(in the rows, 128 means zero)
Y: rows in 4 groups, each row roughly a mix of its group's directions (some rows in no group):
Y (138 x 10):
[[150 136 143 157 171 165 164  91 155 131]
 [ 81 145 114 130 169 157 164  87 135 132]
 [122 105 137 168  78 136 117 150 175 156]
 [137 140 145 102 143 171  69 131 134 167]
 [146 117 135 103 135 124 108 207 148 135]
 [147 112 141 195 161 109 150 127 152 150]
 [125 131  68 117  98 117 153  86 122 162]
 [162 120 120 137 105 171 109 140  93 181]
 [128 117 175 141 135 135 154 168 165 173]
 [ 85 107 125 174  93 122 136  87 119 100]
 [110  98 152 149 152  80 133 147 137  76]
 [100 177 102 114 154 141 171  94 123 107]
 [128 180 130 175 136 144 111 104 154  90]
 [139 119 132 139 137  67 162 141 115  77]
 [108 154 153 151 177 107 128 156 160 166]
 [171 154 153 121 127 132  74 175 127 131]
 [140 112 129 139  91 135  96 190 163 114]
 [ 93 102  69 153 129 143 158 121 133 161]
 [122 113 105 144  73 104  86 169 114 122]
 [151  87 136 116 142 107 100  87  94  89]
 [126  78 114 180 174 110 120 109 125 126]
 [157 180 153 111 159 127  90 159 148 123]
 [123 114 112 147  76  77 159 162 137 133]
 [153 156 176  91 111 125 106 129 168 100]
 [ 86 146 134 135  95 112 184 120 144 165]
 [166 131 189 148 138 148 124 105 146 166]
 [149  93  70 113 112 127 172 155 135 134]
 [173  82  84 147 101 129 134 136  95 124]
 [120 189 101 110  98 126 131 125 174 150]
 [114  81  97 150 163  85 132 137 156 149]
 [121  87 111 141 181 142 103  83 109 117]
 [ 84 112 144  59 103 123 110 128 119 136]
 [130  86 165 145 152 120 122 183  96 114]
 [117 170 123 139  94 193 143 143 149 132]
 [148 109  69  86 129 136 141 160 115 157]
 [152 134 139  60 156 131 170 140 127 144]
 [ 74 156 141 100 119 106 124 165 164 149]
 [171 116 109 115 134 148 136 120  56 131]
 [150 126 125 166 176 136  67 122 111 127]
 [170 110 118 135 168 161 174 161 126 121]
 [189 106 126 125 106 110 124 148  78 148]
 [155  69 142 144 134  74 142 140 110 126]
 [155 132 145 117 108 159 113 143 192 162]
 [162 123 119 143 141 116 125 171  69  95]
 [106  96 181 159 138 123 122 181 132 132]
 [174 143 105 141 136  69 103 105 138 106]
 [161 119  90 102 100 141  85 140 142  84]
 [139 131 171 165  94 111  97  85 125 153]
 [143 136 129  93 119 132 115 100 180 183]
 [115  80 116 166  80 153 139 126 122 162]
 [111 102 157 143 160 190 143 100 145 122]
 [ 96  83  99  94 133 132 121 169 148 160]
 [ 90 143 189 115 121 141 142 124 173 113]
 [114  93  92 128  75 120 155  92 110 109]
 [ 96  95 149 121 150 131 137  98 155 187]
 [106 138 121 112 118 116 191  92 126 172]
 [ 91 122 103 128 138 132 156  79  85 162]
 [132 157 120 151 103 172 107 166  83 108]
 [176 158 115 177 117 152 130 109  92 142]
 [137 131 172 153 149 165 141  74 150 138]
 [ 98 150 141 131 171  96 157 133  80 154]
 [120 105 151 150 156 131  78 108 151  78]
 [128 130 131 137  82 121 134 154 199 110]
 [128 144 134  97 127 180  66 129 122 149]
 [145 162 114 145 163 107 189 128 101 112]
 [145 172 124  68 131  89 152 118 127 139]
 [140 107 146 144 102  90 103 151  66 131]
 [101 107 134 146 122 123 120 144 173 194]
 [120 146  83 135 127 120  86  87  95  94]
 [123  87  86 150 126 100 152 105 141 175]
 [164 100 131 102 105 147  83 130 100 169]
 [129  99  97 114  67 130 106 155 151  99]
 [115 177 104 100  92 129 133 120 180 145]
 [175 147 142 130 106  89 112 175 123  97]
 [140  89  85  88  90  90 140 136 120 122]
 [ 97 133 147 140 110 118 187 118 145 179]
 [117 144 189 135 120 123 104  87  89 111]
 [142  82 169 145 162  99  96 159 130 127]
 [167 147 130 113  78 133  83 165 113 119]
 [127 165 164  85 124  78 129 159 132 147]
 [159 134 128 145 163 135 139  84  73 101]
 [ 72 154 125 125 152 158 116 124 118  75]
 [109  92 133 161 120  89 123 107 182 104]
 [122  93 163 147 125 147 163  96 158 171]
 [139 103 169 141 153 128 108 184 106  94]
 [137  87  90 127 130 135 131 196 138 144]
 [110 117 117 190 140 104 132  77 104 126]
 [136  65 122 143  85 140 114 134  91 150]
 [113 171 155 145 139 166 132 124 186 143]
 [ 79  67 154 114 121 123 111 141 152 141]
 [111 162 132 154 106 103 117  61 121 109]
 [150 109 133 142  77  82 124 162 133  92]
 [129  93 149 151 134 112 108  79 165  87]
 [119 151  81 106  70 107 146 150 123 111]
 [183 106 109  95 128 101 158 126  96 154]
 [141 151 100 148 160  86 134 161  82 107]
 [ 94 123 182 162 114 124 157 159 152 151]
 [134  79  99 167 167 111 137 122 162 146]
 [167 124 134  85 139 143  95 112 120 184]
 [118 151 158 112 113 134  68 157 166 149]
 [174 127 123 135  98 153 113 187 158 130]
 [128  96 110  96 159  62 127 137 130 152]
 [111 142 170 141 162 129  79 173 145 118]
 [143 150 108 162  67 127 162 144 154 142]
 [145 145 149 162 128 150 154  61 134 108]
 [107 100 122 178 160 142 114  96  85 112]
 [131  83  87 106 112 129 133 184 141 152]
 [115 165 117 121  94 140 133  99 189 153]
 [ 87 158 133 160 109 166 111 148 174 119]
 [118 141 115 120  63 174 142 106 146 107]
 [ 79  66 152  97 124 126 119 123 148 133]
 [106 105 171 116 124 134 173 124 165 170]
 [177 130 160 120  86  89 131 152 146 103]
 [131  93 115 140  61 148 118 124 140 169]
 [170  89 130 114 106  69 145 107 130 119]
 [132 124 113 128 186 109 147 140 140 189]
 [153 102  94  97 120 109 125 190 104 124]
 [ 98 115 116 167  94 112  86 175 142 131]
 [116 156 143 115 141  89 118 147 154  63]
 [155 143 158 121 140 150  65 166 132 146]
 [123 101  97 105 109 120 173  74 112 147]
 [152 116  98 168 130 149 180  91 134 108]
 [ 82 108  87 167 119 147 151 110 160 144]
 [140  88 124 124 153  82 127  97  75 128]
 [158 139 158  98  81 155 152  89 132 109]
 [165 159 138 123 161 184 135 119  99 152]
 [ 97 146 127 130 125 196 103 102 148 102]
 [111 152  94 186 120 119 112  84 112 147]
 [150 178 147 118 161 150 157  90 159 118]
 [136  83  81 103 126 133 159 163 149 157]
 [132 137 109 105 163  92 119 175 145 175]
 [181 101 165 105  99 125 149 129 109 163]
 [147 148 114 116  82 154 121 116 163 182]
 [120 160 146 157 106 178 133 127 183 122]
 [ 99  73  83 110 106 142 131 153 151 143]
 [121 100 125 110 165 110 170  91 126 175]
 [140 112 127  92 124 191 149 160 152 104]
 [147 129 138 169 170 145 146 117 179 159]]
one row of each group, then the others: which group is each in?
[133 132 100  90  91 139 172  86 153 114] => R
[137 146 104 181 148 124 124  80  87 140] => B
[140 124 130  83 103 159  69 117 134 158] => X
[138 102 139 171 121 146 133  69 158  99] => K

[117 136 172 126 167 114 125  83 138 176] => R
[114 149 156 143 102 145 138 125 197 158] => B
[111 134 130 167 136 150  86 132 188 152] => R
[109 167 134 130 167 104 162 114 179 114] => X
[119 140 136 159  81 116 125 175  88  99] => K
[125 155 132 147 161 128 164  72 105  94] => R
[160 149 161 114 143  91 125 119 138 189] => R
[140  96 139 180 169 131 156 109  91 134] => R
[127 151 153 112 134 126 199 126 138 170] => B
[172 147 103 122 109 147 111 111 118  65] => B
[161 143 138  76 122 135 121 120  65 121] => K
[171 109 130 159 118  84 162 151 161 145] => K
